[ -2.1 -28.6  25.5 -48.3 -28.7  18.8   9.6  40.7 -24.1 -34.3 -42.7  -0.1
  22.1 -20.7  43.1  44.9  38.0 -50.5  17.8 -74.5  -0.8 -61.7 -25.8  51.3] : P
[-29.9 -72.7 -17.1   6.4 -31.1  37.2  -1.5  25.8  17.7  23.1 -18.5 -43.1
  -2.3  -0.2 -18.1  34.4  45.4  14.7 -45.0   0.3  32.8   0.8  10.6 -29.2] : W
[-11.4 -65.1 -27.3  27.1 -36.5  51.7 -23.5  18.1   0.7  30.4 -46.8 -64.1
  -3.1  -1.0 -29.9  43.4  36.1   9.2 -30.2  -3.5  45.8  13.1   0.8 -12.1] : H
[ 11.9 -25.1  18.4  -1.0 -32.2  53.6 -24.3  60.2 -44.1   8.7  43.4  -9.5
   9.0  21.6  43.1 -92.2   3.7   6.8 -67.0 -75.4  32.7 -61.9 -27.3  24.9] : J
[ 18.1 -36.3  22.2 -21.5 -28.1  52.9   0.2  58.2 -44.2  -4.3  44.0  -0.8
  19.6  20.7  41.5 -91.3  15.6  14.9 -67.0 -88.2  34.5 -76.4 -20.0  21.2] : K
[-17.9 -72.3 -29.4  20.0 -30.4  27.5 -19.3   7.6  18.5  30.8 -32.0 -47.3
   0.1   8.9 -15.7  25.8  43.4   1.4 -37.8  -2.5  46.9  14.2  12.7  -7.9] : M
[ 23.0 -23.0   0.4  28.5 -18.7 -20.2  11.0 -17.7 -66.3 -11.5  -0.8  -6.7
  -5.4  -2.4  -2.3  26.1  24.9   7.2  15.0 -31.2   5.6  -1.8  14.9  50.6] : S
[-18.6 -77.5 -22.4  28.5 -21.8  30.1 -19.7  16.0  10.8  31.0 -43.1 -60.8
  -5.6   5.3 -24.2  31.1  38.5   9.8 -30.9   0.3  48.2  13.5  11.7 -11.3] : Z
len: [-11.4 -65.1 -27.3  27.1 -36.5  51.7 -23.5  18.1   0.7]	9
len: [ 11.9 -25.1  18.4  -1.0 -32.2  53.6 -24.3  60.2 -44.1   8.7  43.4  -9.5
   9.0  21.6  43.1 -92.2   3.7   6.8 -67.0 -75.4  32.7 -61.9 -27.3  24.9]	24
len: [-29.9 -72.7 -17.1   6.4 -31.1  37.2  -1.5  25.8  17.7  23.1 -18.5 -43.1
  -2.3  -0.2 -18.1  34.4  45.4  14.7 -45.0   0.3  32.8   0.8  10.6 -29.2]	24
len: [-29.9 -72.7 -17.1   6.4 -31.1  37.2  -1.5  25.8  17.7  23.1 -18.5 -43.1
  -2.3  -0.2]	14
len: [-17.9]	1

[  8.0 -33.7 -50.5 -18.7  35.8  -1.2] : B
[-64.1 -38.3 -93.1 -14.6  45.5 -11.8] : V
[ 29.7 -44.1 -18.5 -17.9  16.8   4.7] : Q
[-50.6 -45.8   0.6   2.7 -27.5 -19.6] : E
len: [-64.1 -38.3 -93.1 -14.6  45.5 -11.8]	6
len: [-64.1 -38.3 -93.1]	3
len: [-64.1]	1

[ 28.1  36.8  18.9 -75.0 -53.3] : N
[-22.1   6.7  51.0  -2.9  25.4] : X
[ 21.9 -16.1 -24.3  -8.2  31.9] : T
len: [-22.1   6.7  51.0]	3
len: [ 28.1  36.8  18.9 -75.0]	4
len: [ 28.1  36.8  18.9 -75.0 -53.3]	5
len: [ 21.9 -16.1 -24.3  -8.2]	4

[-20.8  27.6  39.1  17.0  28.4 -10.9  38.1 -27.5   0.1  28.3 -32.8  -5.7
  -9.4  27.2  33.6  22.3  17.0  22.5] : Sop
[-30.2 -71.3   6.1 -40.9  -6.9  -4.6  -5.3   8.7  43.9  16.5 -37.7   6.1
 -37.8 -45.2 -46.7  -8.7   6.6 -22.6] : Fisen
[-30.2 -71.3   6.1 -40.9  -6.9  -4.6  -5.3   8.7  43.9 -18.4 -37.7   6.1
 -37.8 -45.2 -46.7  -8.7   6.6 -22.6] : zitib
[ 26.0  14.5  18.6 -16.6  -7.4  -5.7   7.0  32.2 -10.6  17.6 -22.6   9.1
   3.3  11.1  12.4 -24.1  -1.8  29.4] : bogo
[-3.7 -3.7 -2.7 -2.0 -1.8 -2.0 -2.3 -3.3 -1.0 -3.0 -1.9 -2.3 -2.9 -3.1
 -3.2 -1.2 -1.9 -3.6] : Kiza
[ 32.5 -48.0   2.7 -77.0 -45.9 -15.3 -26.0  72.7  -0.4  -8.2 -52.3  14.2
 -20.2 -37.0 -39.3 -73.4 -19.5  14.3] : Bimuv
[ -3.7  55.2  13.4  56.3  35.4  11.6  28.2 -34.9  -7.1  22.4  32.7  -3.8
  25.4  42.6  46.2  46.5  17.1  12.5] : Sarad
[-35.2 -13.8  21.3   9.3  24.3   0.4  23.8 -26.4  29.5   5.3 -16.7  -0.3
 -18.4  -1.4   0.4  30.0  19.7  -6.6] : bev
[ 1.8 11.4  4.1  8.4  5.4  1.4  5.7 -3.1 -2.6  5.6  3.7  0.1  4.9  8.8
  9.5  5.8  2.7  5.1] : buv
[-14.0   7.4  -6.1  40.6  26.5  20.5   8.3 -28.0  20.9  -2.3  43.8   1.4
  15.7   7.8   7.9  45.9  16.8 -16.7] : kavef
[ 50.6 -34.6 -47.8 -14.6 -29.8  32.9 -49.0  61.2  18.1 -30.5  66.5  24.8
  31.3 -33.6 -42.1 -21.9 -11.4 -22.0] : vuzi
[ 35.8   7.1  27.8 -49.8 -27.7 -19.5   5.1  59.0 -21.3  20.3 -58.0  11.9
 -11.3   6.5   5.9 -58.7 -12.1  44.4] : mosan
len: [ 50.6 -34.6 -47.8 -14.6 -29.8  32.9 -49.0  61.2  18.1 -30.5  66.5  24.8
  31.3 -33.6 -42.1 -21.9 -11.4 -22.0]	18
len: [ 50.6 -34.6 -47.8 -14.6 -29.8  32.9 -49.0  61.2  18.1 -30.5  66.5  24.8
  31.3 -33.6 -42.1 -21.9]	16
len: [-30.2 -71.3   6.1 -40.9  -6.9  -4.6  -5.3   8.7  43.9 -18.4 -37.7   6.1
 -37.8 -45.2 -46.7  -8.7   6.6 -22.6]	18
len: [ 35.8   7.1  27.8 -49.8 -27.7 -19.5   5.1  59.0 -21.3  20.3 -58.0  11.9
 -11.3   6.5   5.9 -58.7 -12.1  44.4]	18
len: [ 50.6 -34.6 -47.8 -14.6 -29.8  32.9 -49.0  61.2  18.1 -30.5  66.5  24.8
  31.3 -33.6 -42.1 -21.9 -11.4]	17
len: [-3.7 -3.7 -2.7 -2.0 -1.8 -2.0]	6
len: [-3.7 -3.7 -2.7 -2.0 -1.8 -2.0 -2.3 -3.3 -1.0]	9

[ 14.6   0.0  16.1  10.3   4.7 -31.4   7.5   0.0]  C
[ 51.6 -66.8  -1.2 -29.8 -18.5  -1.6  44.5  68.4]  R
[ 14.6   0.0  16.1  10.3   4.7 -31.4  15.8   0.0]  A
[-7.5 -2.7  2.1 -4.7 18.5 -8.3  0.0  0.0]  G
[ 14.6   0.0  16.1  10.3   4.7 -35.5   5.4  25.6]  L
len: [ 14.6   0.0  16.1  10.3   4.7 -31.4]	6
len: [ 51.6 -66.8  -1.2 -29.8]	4
len: [ 14.6   0.0  16.1  10.3   4.7 -31.4  15.8   0.0]	8
len: [-7.5 -2.7]	2

[-22.7   9.4  60.9   3.1  19.9  18.4  -4.7  -7.0   0.9] = Sim
[ 56.3  -5.6  82.2  73.5   8.7 -30.7  31.7  31.9  23.0] = zevi
[ 50.1  32.3  -0.4 -91.2 -39.6 -12.6   0.1 -17.8 -13.7] = govim
[-22.7   9.4  60.9   3.1  19.9  18.4 -27.6  -1.2   7.2] = Bival
[-22.7   9.4  60.9   3.1  19.9 -51.1  14.0  46.3  45.7] = dusu
[ 46.8  -4.0  69.2  62.5 -47.3 -50.0   4.6  -5.0 -16.8] = biza
[ 56.3  -5.6  82.2  73.5 -49.9 -59.4   4.2  -4.0 -17.3] = godug
len: [46.8 -4.0 69.2 62.5]	4
len: [50.1 32.3 -0.4]	3
len: [-22.7   9.4  60.9   3.1  19.9  18.4  -4.7  -7.0   0.9]	9

[ 1.1 -1.0  0.0 -0.1  0.5  2.3  7.3 49.5 81.9] = vidu
[ 1.2 -1.7 -0.7  1.0  0.0 22.7 75.8 86.0 83.6] = dute
[32.3 78.9 80.5 82.4 85.6 81.9 83.5 84.2 84.6] = guko
[-0.1  1.7  3.4  0.1 -1.9  9.9 68.0 80.9 86.3] = fufe
[ 1.1 44.8 82.3 80.1 85.9 83.2 84.2 82.4 86.7] = mokob
[-0.1 -0.1  2.9 -1.8 -0.9 20.1 78.2 85.4 84.3] = miviv
[ 1.2  0.9 -2.3  0.4  3.0 -6.0 -0.8 54.3 80.3] = kagu
[-0.1 -1.4  3.3 55.7 81.9 83.4 81.6 83.3 82.7] = ripu
len: [-0.1 -0.1  2.9 -1.8 -0.9 20.1 78.2 85.4]	8
len: [-0.1  1.7  3.4]	3

[ -2.0  -3.6  20.3   7.1 -14.4   3.6   8.0 -11.6  16.1   5.0  16.7  -4.7
  19.0  -9.2  -1.4] : pom
[  7.2   2.3   4.8 -17.6  -4.7  -8.3   0.2  26.1  41.3  14.3   9.3 -21.9
  10.0   9.6 -23.0] : gis
[ 13.5   2.4   5.9 -25.0   9.5 -22.0 -10.7  16.3  36.5   5.1   1.4  10.1
   3.3   6.5 -16.4] : pes
[ 15.2 -10.8  -3.5 -26.9  16.5  -1.9 -56.5  -9.1  29.2  -0.4  -7.2   6.4
   5.0   0.5   7.4] : pup
[-11.1   7.0  -2.4   7.1  -7.1 -14.5  16.2  29.0 -19.2 -20.6  -4.8   8.8
 -18.7   0.5  -0.3] : Losi
[ -9.6  -4.1   9.0  -7.0 -11.3  39.3   2.9  12.6  74.4  -0.7   2.9  29.2
   7.3 -15.5  13.5] : Vubar
len: [  7.2   2.3   4.8 -17.6]	4
len: [ 15.2 -10.8  -3.5 -26.9  16.5  -1.9 -56.5  -9.1  29.2  -0.4  -7.2   6.4
   5.0   0.5   7.4]	15

[-70.6 -75.8   9.8 -39.5]  Kuzon
[-48.9 -48.3   1.0 -86.8]  res
[34.0 86.6 31.0 28.2]  morig
[ 10.9 -10.8  17.5  50.3]  fopap
[-58.7  -7.1 -16.9 -84.0]  gom
len: [-48.9 -48.3   1.0 -86.8]	4
len: [-48.9 -48.3]	2

[ -7.0 -17.0 -16.3  22.7   7.2 -16.8   5.2  30.5   0.2 -13.0   1.0  21.5
   0.9  -0.2  -3.4  -7.2  26.9  -1.0 -20.4  -0.4  -0.5 -12.0  11.3 -27.0
   4.6  13.8 -13.7 -15.8 -39.5   7.5  25.1  -8.1  -3.7  10.3   0.7  22.3
 -42.7   2.6  -9.1 -12.6  31.5  -5.5  15.8  17.0  10.2   5.3  16.9 -16.1
  50.1   8.3  -9.3  15.4  -5.9 -12.7   1.9 -22.7   8.8  -0.9  -7.2  21.2] -> ren
[  1.0  -3.3  30.5  -5.0  -9.4 -23.6 -42.7  17.9 -15.4  -7.5  11.7  20.0
 -15.5  -4.5 -13.7   0.5  40.1  -5.8 -47.4  23.6  10.2  -9.7 -12.2  27.3
 -18.5   6.1  73.3 -43.1 -19.9  57.6   8.5  -8.7 -11.1  23.0 -53.1 -60.4
 -52.6  12.0   0.8   1.8 -76.3   0.2   9.4   2.5  12.2   5.7  -5.2 -16.1
  75.5  -0.8 -10.8 -39.6   2.3   3.8 -16.6  31.5 -10.8  33.9  -4.2   4.3] -> zefam
[  0.6  -7.1  11.4   9.2  -2.0 -17.5   0.2  37.4  11.7   2.5   4.3  14.3
  -2.4  -8.5  -7.4  -8.9  28.9 -10.3 -40.0  12.3   6.8 -10.4   9.1  10.8
  -9.9  17.0 -15.1 -26.4 -29.5  13.5  17.1  -0.8 -10.3  12.7 -19.3  40.5
 -25.1   4.0  -1.6  -8.7 -19.5  -4.5  10.5  11.6  12.0   2.1  13.6 -20.9
  44.7   3.3  -2.8   0.5  -0.3 -39.6  -1.1 -20.5  24.7   4.5  -9.0  20.8] -> Fodi
[  0.4 -12.5  22.6  10.5 -12.3 -11.8  10.2  31.6  17.9  11.9   1.5   5.3
  -3.2 -15.5  -4.3  -6.0  24.6   7.4 -29.9  14.6  11.6  -7.0   7.8  19.7
 -15.1  22.6  -0.5 -37.5 -32.1  13.5  12.4   1.2  -8.6  14.7 -26.3  45.9
 -18.1   0.2   0.1 -22.2 -19.8  -3.5   8.4  10.4  16.9  -1.5  11.2 -17.4
  39.8   2.2 -11.3 -10.2  -0.5 -51.8  -6.6 -12.7  20.7   6.3   0.5  18.1] -> ruf
[  1.5  19.8   5.4   8.8  25.6 -44.0  -6.1  -6.2  -9.1 -21.7 -12.0  15.1
   0.3  -7.1   7.3  -2.5  13.1  84.7 -12.2  22.6  17.8  -5.3  18.1  58.9
  15.0  35.4  -0.1 -20.4  -8.1  24.5  14.4 -11.0  -2.8   6.7 -23.8 -65.1
 -24.5   7.2 -38.3  -9.1 -73.5  -9.2   5.2   7.7   6.5 -11.0  11.4 -38.6
   2.6  10.6 -10.5 -10.8   3.9  33.5  -4.6 -34.4 -27.5  25.1  -5.6   7.6] -> Seduf
[ -4.9 -11.4  16.8  13.1  -4.2 -35.5  13.8  42.3  31.4   2.4  -1.4  11.6
   0.0 -17.2  -6.0  -4.6  19.0  27.8 -30.4  17.5   7.8  -9.1  12.0  29.9
 -22.3  24.1 -27.5 -29.1 -42.2   1.4  14.7  -7.2 -12.5   8.7 -19.2  38.8
 -24.4   1.3   2.5 -17.5   5.2  -6.8  13.6  11.6   5.5  -3.5  21.8 -24.5
  47.9   5.4  -7.3 -29.5   0.4 -28.2  -1.7 -29.1   2.6 -10.0  -9.3  15.7] -> bosov
len: [  0.4 -12.5  22.6  10.5 -12.3 -11.8  10.2  31.6  17.9  11.9   1.5   5.3
  -3.2 -15.5  -4.3  -6.0  24.6   7.4 -29.9  14.6  11.6  -7.0   7.8  19.7
 -15.1  22.6  -0.5 -37.5 -32.1  13.5  12.4   1.2  -8.6  14.7 -26.3  45.9
 -18.1   0.2   0.1 -22.2 -19.8  -3.5   8.4  10.4  16.9  -1.5  11.2 -17.4
  39.8   2.2 -11.3 -10.2  -0.5 -51.8  -6.6 -12.7  20.7   6.3   0.5  18.1]	60
len: [ -7.0 -17.0 -16.3  22.7   7.2 -16.8   5.2  30.5   0.2 -13.0   1.0  21.5
   0.9  -0.2  -3.4  -7.2  26.9  -1.0 -20.4  -0.4  -0.5 -12.0  11.3 -27.0
   4.6  13.8 -13.7 -15.8 -39.5   7.5  25.1  -8.1  -3.7  10.3   0.7  22.3
 -42.7   2.6  -9.1 -12.6  31.5  -5.5  15.8  17.0  10.2   5.3  16.9 -16.1
  50.1   8.3  -9.3  15.4  -5.9 -12.7   1.9 -22.7   8.8  -0.9  -7.2  21.2]	60
len: [ -7.0 -17.0 -16.3  22.7   7.2 -16.8   5.2  30.5   0.2 -13.0   1.0  21.5
   0.9  -0.2  -3.4  -7.2  26.9  -1.0 -20.4  -0.4  -0.5 -12.0  11.3 -27.0
   4.6  13.8 -13.7 -15.8 -39.5   7.5  25.1  -8.1  -3.7  10.3   0.7  22.3
 -42.7   2.6  -9.1 -12.6  31.5  -5.5  15.8  17.0]	44
len: [  1.5  19.8   5.4   8.8  25.6 -44.0  -6.1  -6.2  -9.1 -21.7 -12.0  15.1
   0.3  -7.1   7.3  -2.5  13.1  84.7 -12.2  22.6  17.8  -5.3  18.1  58.9
  15.0  35.4  -0.1 -20.4  -8.1  24.5  14.4 -11.0  -2.8   6.7 -23.8 -65.1
 -24.5   7.2 -38.3  -9.1 -73.5  -9.2   5.2   7.7   6.5 -11.0  11.4 -38.6
   2.6  10.6 -10.5 -10.8   3.9  33.5  -4.6 -34.4 -27.5  25.1]	58
len: [  1.5  19.8   5.4   8.8  25.6 -44.0  -6.1  -6.2  -9.1 -21.7 -12.0  15.1
   0.3  -7.1   7.3  -2.5  13.1  84.7 -12.2  22.6  17.8  -5.3  18.1  58.9
  15.0  35.4  -0.1 -20.4  -8.1  24.5  14.4 -11.0  -2.8   6.7 -23.8 -65.1
 -24.5   7.2 -38.3  -9.1 -73.5  -9.2   5.2   7.7   6.5 -11.0  11.4 -38.6
   2.6  10.6 -10.5 -10.8   3.9  33.5  -4.6 -34.4 -27.5  25.1  -5.6   7.6]	60
len: [ -7.0 -17.0 -16.3  22.7   7.2 -16.8   5.2  30.5   0.2 -13.0   1.0  21.5
   0.9  -0.2  -3.4]	15
len: [  1.0  -3.3  30.5  -5.0  -9.4 -23.6 -42.7  17.9 -15.4  -7.5  11.7  20.0
 -15.5  -4.5 -13.7   0.5  40.1  -5.8 -47.4  23.6  10.2  -9.7 -12.2  27.3
 -18.5   6.1  73.3 -43.1 -19.9  57.6   8.5  -8.7]	32

